(in the rows, 128 means zero)
runs of hidden systems:
tudo, path 1 (10 x 20):
[[ 90 142 183 128 193 115 141 137 151  98 129 142 158 153 119 175 146 124
   88  95]
 [120 116  96 132  77 181 139 148 108 173 165 133 120 136 137 123 176 147
  133 183]
 [159 158 143 124 159  38 101 149 136 147 123 154 163 123 113 164 105 120
  146 116]
 [ 60 122 159 175  95 179 154 151 157 113 145 115 101 161 134 132 149 170
  133 101]
 [179 141  77  94  94  71 111 127 101 149 128 131 104 139 105 115 113 148
  167 167]
 [ 98 114 195 121 187 109 142 128 154 101 115 112 126 175 116 159 120 118
  140  75]
 [126 100 102 107  95 175 148  98 118 140 160 132 111 136 116  85 178 167
  137 187]
 [173 127 139 104 192  62 128 110 128 172 147 141 159 129 125 158  97  98
  144 110]
 [ 68 100 182 179 112 185 137 116 168 120 149 133 141 124 138 107 165 155
  145 114]
 [182 148  66 119 103  86 127 100 117 178 153 140 118 101 127 103  91 154
  141 148]]
niv, path 2 (10 x 20):
[[ 86 165  99 137 102 159 140 164 145  69 101  99 126 128 148 122 139 186
  127 134]
 [159 131  83  98 111 123 145  92  74 158 136 141  90  94 146 114 127  61
  120 141]
 [109 133 171 107 135  89  81 145 123  61  92 140 142 162  79 115 136 114
  108 156]
 [152 106 105 134 127 210 164 131 115 155 165 109 132 166 145  91 140 148
   87 150]
 [178 115 166 118 174  89  95 114 127 169 128 163 157  97  97 159 116  85
  117 115]
 [ 96 149 137 158 137 163 131 181 174 100 111 101 155 141 135 156 133 198
  120 113]
 [161 142  71 121 111 135 160 119 100 192 145 137 109  72 172 157 133 106
  141 117]
 [ 99 165 148 109 122  53  91 156 123  72  81 142 120 130  97 156 131 115
  138 132]
 [108 127  89 126  84 185 166 148  99 124 150 108 100 176 151 100 160 142
  117 166]
 [170 111 148  98 147  74 106  96  97 166 147 168 125 138  95 121 128  70
  123 144]]
buraz, path 3 (10 x 20):
[[159 129 154 119 120 120 115 106  83  96  80 145  74 105 131 113 138  53
  115  82]
 [ 98 149 131 107 131 136 104 141 148  53  84 115 127 117  82 138 113 156
   72 143]
 [168 151  99 111 141 121 136 109  79 108 137 136 137 149 144  58 124  85
   73 154]
 [152 107 192 137 125 140  79 170 113 117 102 153 128 162  73 143 153 103
   87 134]
 [160 143 100 135 162 187 136 145 140 128 135 118 193 114 148 108 137 174
   64 155]
 [195 128 143 130 119 134 119 146  76 157 111 166 129 107 156 137 187  78
  127 113]
 [138 163 126 120 142 140 127 176 145 111  89 128 130 104 116 208 144 184
   92 109]
 [150 173  57  96 126 107 164 137  78 136 136 130 130 123 179 129 145 106
  110 157]
 [144 147 152 110 122  68 109 168 102 137 120 155 100 176  85 185 148 125
  124 126]
 [106 148  81 121 150 151 159 166 139 147 172 101 168 176 136 150 116 169
   97 166]]
kuri, path 4 (10 x 20):
[[160 154 110 158 133 159 128 204 133 165 126 124 157 123 149 189 127 156
   89 109]
 [182 147  88 100 108  90 102 171 115 150 103 135 141 106 105 166 139 165
  155 169]
 [130 153 130  93 117 114 141 158 111  99  82 131  64 142 114 195 155 151
  131  98]
 [ 59 118 133 109  86 123 119 164 109 119 139 129  97 168  94 158 165 104
  150 183]
 [ 95 148 163 126 132  65 151 104 118 129 170 172 111 187 126 119 168 132
  140 122]
 [ 84 121 174 188 120 157 150 153 152 170 180 145 146 163 145 145 161 143
  131 107]
 [155 135 111 154 130  96 127 130 159 196 182 143 169 137 125 127 107 183
  161 142]
 [171 127 129 141 128 140 150 140 151 159 110 112 111 110 155 168 123 195
  181  64]
 [114  93 101 109  90 151 117 133 152 139 111  87  92 113  82 155  99 167
  182 151]
 [108 119 123  81 122  89 156  84 121  97 111 107  68 150 125 122 114 130
  194 115]]
kuri, path 5 (10 x 20):
[[132 123 119 134 111 158 144 162  86 138 136 105  70 197 122 134  98  77
   80 109]
 [163  88 170 100 161 111 102 126 112 138 132 140 176 165 112 107 167  96
  164 175]
 [139 140 129 107 175 161 176  94 137 135 159 145 124 137 129 146 158 176
   58 110]
 [100 125 100 124 134 140 131 153 137 178 148 125 178  77 155 178 141  94
  156 162]
 [128 180 126 131 123  68 113 108 157  90 108 155 138  80 121 126 125 195
  130 117]
 [100 152 106 166  65 156 133 182 110 129 113 105  76 127 149 150 107 104
  123  92]
 [151 113 158 126 105  66  75 138 117 119 115 134 128 168  82  94 112 108
  170 155]
 [151 120 150 123 146 160 168 123 104 111 131 122  85 206 138 120 145 142
   97  82]
 [122  73 141 113 142 169 121 128 124 190 173 131 161 138 108 146 157  90
  141 181]
 [135 151 126  92 193  90 163  78 158 123 150 145 168 115 140 135 142 188
  129 117]]
buraz, path 6 (10 x 20):
[[110 106 188 139 129  94  93 122 136  90 100 125 156 136 132  82 135  86
  194 132]
 [101 128 149 156 128 168 139  71 167 112 153 138 107 106 104 103 109 161
   67  92]
 [140 104 114 128 122 140  92 126 113 117  93 101 145  87 134  88  91  45
  146 142]
 [137 141 183 149 120 121 112 107 143  59  92 151 110 131 115  87 150 175
  120  86]
 [122 114  86 100 124 194 135 104 108 117 121 100 102  94 112 116  99  86
   64 145]
 [173 129 164 105 150  88  85 130 112  74  72 138 166 132 120  88 146 106
  144 142]
 [117 140 149 131 146 177 153 115 123 101 139 142 105 148 114 127 148 137
   28 106]
 [164 126 109 110 135 129  81 151 105 136 104 130 181  83 116 121 127  65
  108 181]
 [176 165 171 154 150 116 131 152 123  96 107 159 139 156 146 118 158 168
   87  75]
 [122 137  80 117  98 185 129 161 100 145 131 127 109  97 122 160 142 106
   65 168]]
niv, path 7 (10 x 20):
[[158 159  89 120 128 114 119 168 123 133 139 131 195 142 140 108 152 174
  134 195]
 [156 146 144 135 129 136 145 146  89 150 133 148  74 156 126 170 137  91
   64  74]
 [119 108 134 125 103 131  78 175 146 152 121 127 164 120  84 165 145 139
  161 192]
 [172 165  98 122 156 108 179 152 107 147 148 126 123 184 168 146 127 162
  122  98]
 [ 97  98 172 127  97 134 107 143 124 158 124 155  85 108  90 194 167  89
  148 125]
 [109 155  88 116 131  82 141 155 143 135 157 113 166 176 134 127 112 183
  165 176]
 [124 128 165 152 116 126 160 124  93 154 148 152  74 161 155 137 160  83
  128  67]
 [ 89 111 145 128  93  97  88 124 161 144 146 138 131 121  62 134 117 161
  166 180]
 [142 139 124 154 142 116 176 137 118 142 153 104 123 203 183  98 105 134
  160  84]
 [116  91 185 134  97 127 110  79 143 148 126 166  85  86  87 145 157 123
  165 105]]
Kizir, path 8 (10 x 20):
[[110 133 146 111 191 145 123 177 144 115 116 114 166 151 111 194 121 111
   76 125]
 [107 117 115 138 104 177 151 139 134 145 142 121 164 106 176 111 191 155
  185 169]
 [139 180  93 114 138  66 126 135 125 163 156 169 146 107 109 171 120 143
   79 143]
 [ 70 143 158 178  85 140 113 189 150  88  96 114 124 142 139 140 140 147
  154 110]
 [169 151  78 114  87  98 141 115  92 153 157 142  98 163 130  83 136 163
  138 165]
 [132 137 153 116 158 100 116 188 116 117  99 112 112 190 102 189 100  98
  110  97]
 [114  83 136 112 120 170 147 126 138 132 142 100 135 165 137  97 167 159
  199 168]
 [137 142  96  79 173  76 153 105 119 181 163 141 126 124 122 185 112 119
  121 136]
 [ 60 110 189 156 125 131 104 147 179 109 113 123 147 113 110 163 146 140
  179 116]
 [116 149  79 121  97  97 158  68 130 143 171 141 100 109 140  87 117 168
  150 138]]
tudo, path 9 (10 x 20):
[[127  88 147 115 107 171 151 111 104 148 164 139  74 191 101 113 171 137
  115 143]
 [170 101 134  90 180  94 106 121 145 166 144 134 186 145  89 136 121 139
  148 173]
 [126 121 176 162 160 160 165 120 161 151 164 139 157 144 165 132 166 174
  145  82]
 [148 112 102 133  79 121 117 105 143 185 148 139 118  73 111 131 127 166
  186 147]
 [102 149 141 142 155  71 139 110 164 109 127 106 144 133 151 125  76 137
  181  77]
 [104 108 139 138  74 153 146  76 121 107 138 128  57 134 123  68 138 133
  154 111]
 [157 108 111  81 166  87 113  79 123 132 133 108 129 139  87 101  60  99
  124 145]
 [134  92 181 142 178 184 150  96 138 107 132 121 155 155 153  77 146 107
  114 101]
 [186 109 103 116 123 164 116  84 129 176 146 153 139  60 110 109 135 140
   99 151]
 [135 137 135 153 180 129 130 141 160 140 112 105 191  80 170 146  85 103
  146  87]]
Kizir, path 10 (10 x 20):
[[163 148  93 113 109  87 109 133  74 123 102 118 100 126 132 106  81  48
  120 123]
 [126  95 198 134 156 154 110 129 121  87 122 132 145 191 106  81 150  99
   95 133]
 [139 100  87 116 140 194 171 110 107 180 165  99 118 131 158 126 111  97
  114 135]
 [170 122 164 135 188 113 101 144 151 163 130 145 213  99 129 157 129 118
  129 120]
 [ 93 142 120 142 125 190 157 113 167 114 135 132 129  81 139 139 156 199
   97 115]
 [170 168  77 126  84  87  97 146 105 145 101 142 126  58 141 136 113 116
  140 136]
 [112 159 159 135 123 109 101 147 123  51 100 146 128 162 100  97 145 145
   77 136]
 [126 120  87 119  77 170 151 150  72 131 131 100  77 162 153 104 136  79
  127 145]
 [175 115 147 114 177 103 104 156 110 153 145 132 186 188 110 126 120  90
  116 158]
 [ 89 107 146 135 156 197 182 138 153 140 155 109 138 158 157 157 165 158
  117 109]]
selag, path 11 (10 x 20):
[[ 90  83 146 127 145 137 136  86 164 164 187 111 120 158  81 123  84 127
  135 134]
 [143 121 145 153 186 129 133  99 160 161 168 129 204 112 153 100  92 113
  114 116]
 [184 124 141 169 125 154 120 107 148 180 138 146 116  78 118 138  94 143
   99  65]
 [145 149  89 154 117 136 127 147 148 118  95  79 128  91 156 125  52 148
  147  87]
 [144 147 128 128 113 130 142  81 109  74  82 130  89  79 162  81 134 114
  132  79]
 [ 90  96 132  98 100 149 122  94 132  84 101  94  60 130  83 109  99 118
  137 126]
 [ 92  98 145  99 175 153 128  93 136  82 122  99 167 133 132  84 116  71
  117 157]
 [139  80 177 120 152 176  99  98 137 145 135 153 141  99  79 132 145  90
   78 132]
 [142 116 121 137 153 166  92 180 153 144 114  97 182 106 106 164  83 118
   94 138]
 [182 157 121 147 127 152 108 161 107 119  82 141 160  70 164 134 153 109
   97 110]]
selag, path 12 (10 x 20):
[[184 131 123 175 133 144 138  95 153 160 150 130 158  94 159  71  99 164
  126  94]
 [175 129 118 129 132 119 142  93 140 138  99 104  83  93 130 135  61 139
  141  56]
 [ 99 125 123 146 120 158 144  96 155  91  99  89 115  89 165  87 100 145
  174  86]
 [118 120 120  93 134 136 134  43 129  87 115 122  89  80 104  87 103 107
  105 118]
 [ 68  84 167 135 140 160 111 104 149 108 122  98 119 117 100 123  87  68
  124 114]
 [135 109 146 139 160 178 102 106 147 104 128 122 181 100 115  76 113 103
   64 150]
 [181 100 144 128 147 168  93 142 120 145  96 112 126  97  97 153  93  71
   83 102]
 [152 126 132 148 126 179  93 180 143  92  65  96 166  93 135 129 120 136
  134 118]
 [172 141 100  82 123 160 122 130  91  88  64 122 104  86 133 142 154 114
   96 131]
 [ 83 114 140  98  98 143 101 159 116  81  70 104  97 111 105 163 152 100
  158 150]]

runs to name:
path 13 (2 x 20):
[[ 49 117 134 163  69 165 128 117 134 113 154 120  85 141 109  92 117 104
  114 132]
 [188 145 100 111 128  75 102 124  95 122 126 127 140 163 115  70  84  99
  108 153]]

tudo
path 14 (2 x 20):
[[129 109 127 111 117 162 104 174 128 101  56  96 130  89 131 167 152 122
  173 139]
 [152 172 107  88 157 104 169  74 120  96 125 151 117 108 144 110 151 175
  103 112]]

buraz
path 15 (2 x 20):
[[ 70 119 147  93 185 134 114 139 154  94 124 116 169 139  88 168 124 107
   91 164]
 [145 146 106 138 119 152 162 149  87 150 164 153 151 156 176 103 198 124
  107 158]]

tudo
path 16 (2 x 20):
[[113 132 154 112 132 125 106 168 124  50  78 102 123 188  99 117 125 140
  119 136]
 [140 119 115 110  97 145 144 117  65 149 158 152  82 174 125 102 169  84
  101 160]]

kuri
path 17 (2 x 20):
[[125 134  84 107 148  92 151  80 154 158 161 113 162  94 149 110  88 152
  179 147]
 [ 91 114 183 150 115  97 138 117 125 133 137 132  81 165 135 134 130  85
  185  74]]

buraz
path 18 (2 x 20):
[[128 127  90 115 149 175 163 131 104 170 151 119 115 111 143 173 116  76
   69 114]
 [123 133 145 146 117 123  78 164 121 109  99 143 192  87 140 109 162  81
  142 166]]

tudo
path 19 (2 x 20):
[[ 79 148 104 124 120 153 175  90 111 138 161 146 120  81 178 120 163  90
  108 123]
 [133 137 149 182 102 102  70 150 137 167 144 164 166  93  97 125 107  92
  101 138]]

Kizir
path 20 (2 x 20):
[[130 158  90  72 125  65 133 127 111 142 139 154 125 119 112 172 162 154
  146 177]
 [119 147 126 114 176  90 163 155 113 155 164 116 127 199 136 178 105 113
  118 112]]

buraz
path 21 (2 x 20):
[[116 133 138 137  87  84 114 191 106 137 129 125 105 203 111 144 135 119
  172 144]
 [110 122 124 110 142 111 160 141 128 139 165 108 112 227 120 131 122 157
  150 145]]

Kizir
path 22 (2 x 20):
[[220 115 152 101 123 111 102 111 106 116  87 152 119 121 120  93 170 152
  161 130]
 [109 113 125  95 156 179 148 138 127 127 124  99  89 148  86 192 113 120
   62 112]]

kuri
path 23 (2 x 20):
[[146 175 141 144 114  52 117 158  93 139 116 171 124 117 156 150 154  87
  142  98]
 [ 91 173  96 149  94 123 134 175 138 129 139 125  96 143 105 173 100 175
   79 123]]

buraz
path 24 (2 x 20):
[[172 161  94 105  94  88  87 161 103  93  76 123 104 118  95 133 108 149
  117 149]
 [102 137 142 100 163 146 152 165 121  81  94  88 100 178 131 180 127 119
  102  93]]

tudo
path 25 (2 x 20):
[[130 135 113 128 156 159 114 170 164  94  79  72 151 112 120 160  73 152
  120 113]
 [176 138  92  99 133 158 156 119 101 127  95 123 132  72 187 133 174 128
  149 124]]

niv
path 26 (2 x 20):
[[121 141 161 198 104 111 108 185 143 161 166 141 156 182 129 119 117 137
  133 121]
 [210 126 131 150 124 113 131 154 123 185 148 139 129 172 132 124 128 185
  150 107]]

kuri
path 27 (2 x 20):
[[142 158 108  70 176  80 160  84 116  86 105 128 144 101 164 119 141 126
  142 120]
 [ 80 107 167 115  98 140  96 117 122 115 114 159  88  93  72 161 171  81
  113 141]]

Kizir
path 28 (2 x 20):
[[108 153  92  91 151  85 148  67 129 105 153 133 163  96 149  78 125 120
  133 167]
 [114 120 194 153 131  95 108 120 118 126 139 151  93 166  96 133 107  59
  105  83]]

buraz
path 29 (2 x 20):
[[109 145 176 138 143  77 114  97 124 109 154 184 171 126 127  91 181  97
  123 146]
 [ 90 143 128 178 104 161 128 134 151 138 174 126 122 152 103 104  85 147
   57 117]]

niv
path 30 (2 x 20):
[[149 138 140 144  90  79 110  74 143 158 159 173  93 111  82 102 112 165
  124 115]
 [114 106 119 144 132 167 133 166 138 124 109  55 120 160 142 132  65  97
  146 104]]

buraz
path 31 (2 x 20):
[[ 70 134 119 133 134 152 170  66 133 127 162 138 110  87 159 114 129  88
  109 102]
 [122 123 116 145  95 115 100 103 106 141 144 137 145  91 131  67 108  47
  129 160]]

tudo
path 32 (2 x 20):
[[153 150 136 128 167  76 159  80 119 138 164 161 166 139 175  76 148 125
  142 120]
 [109  87 174 168 105 159 116  95 149 184 167 145 101 111  97 133 115 104
  128  96]]

tudo
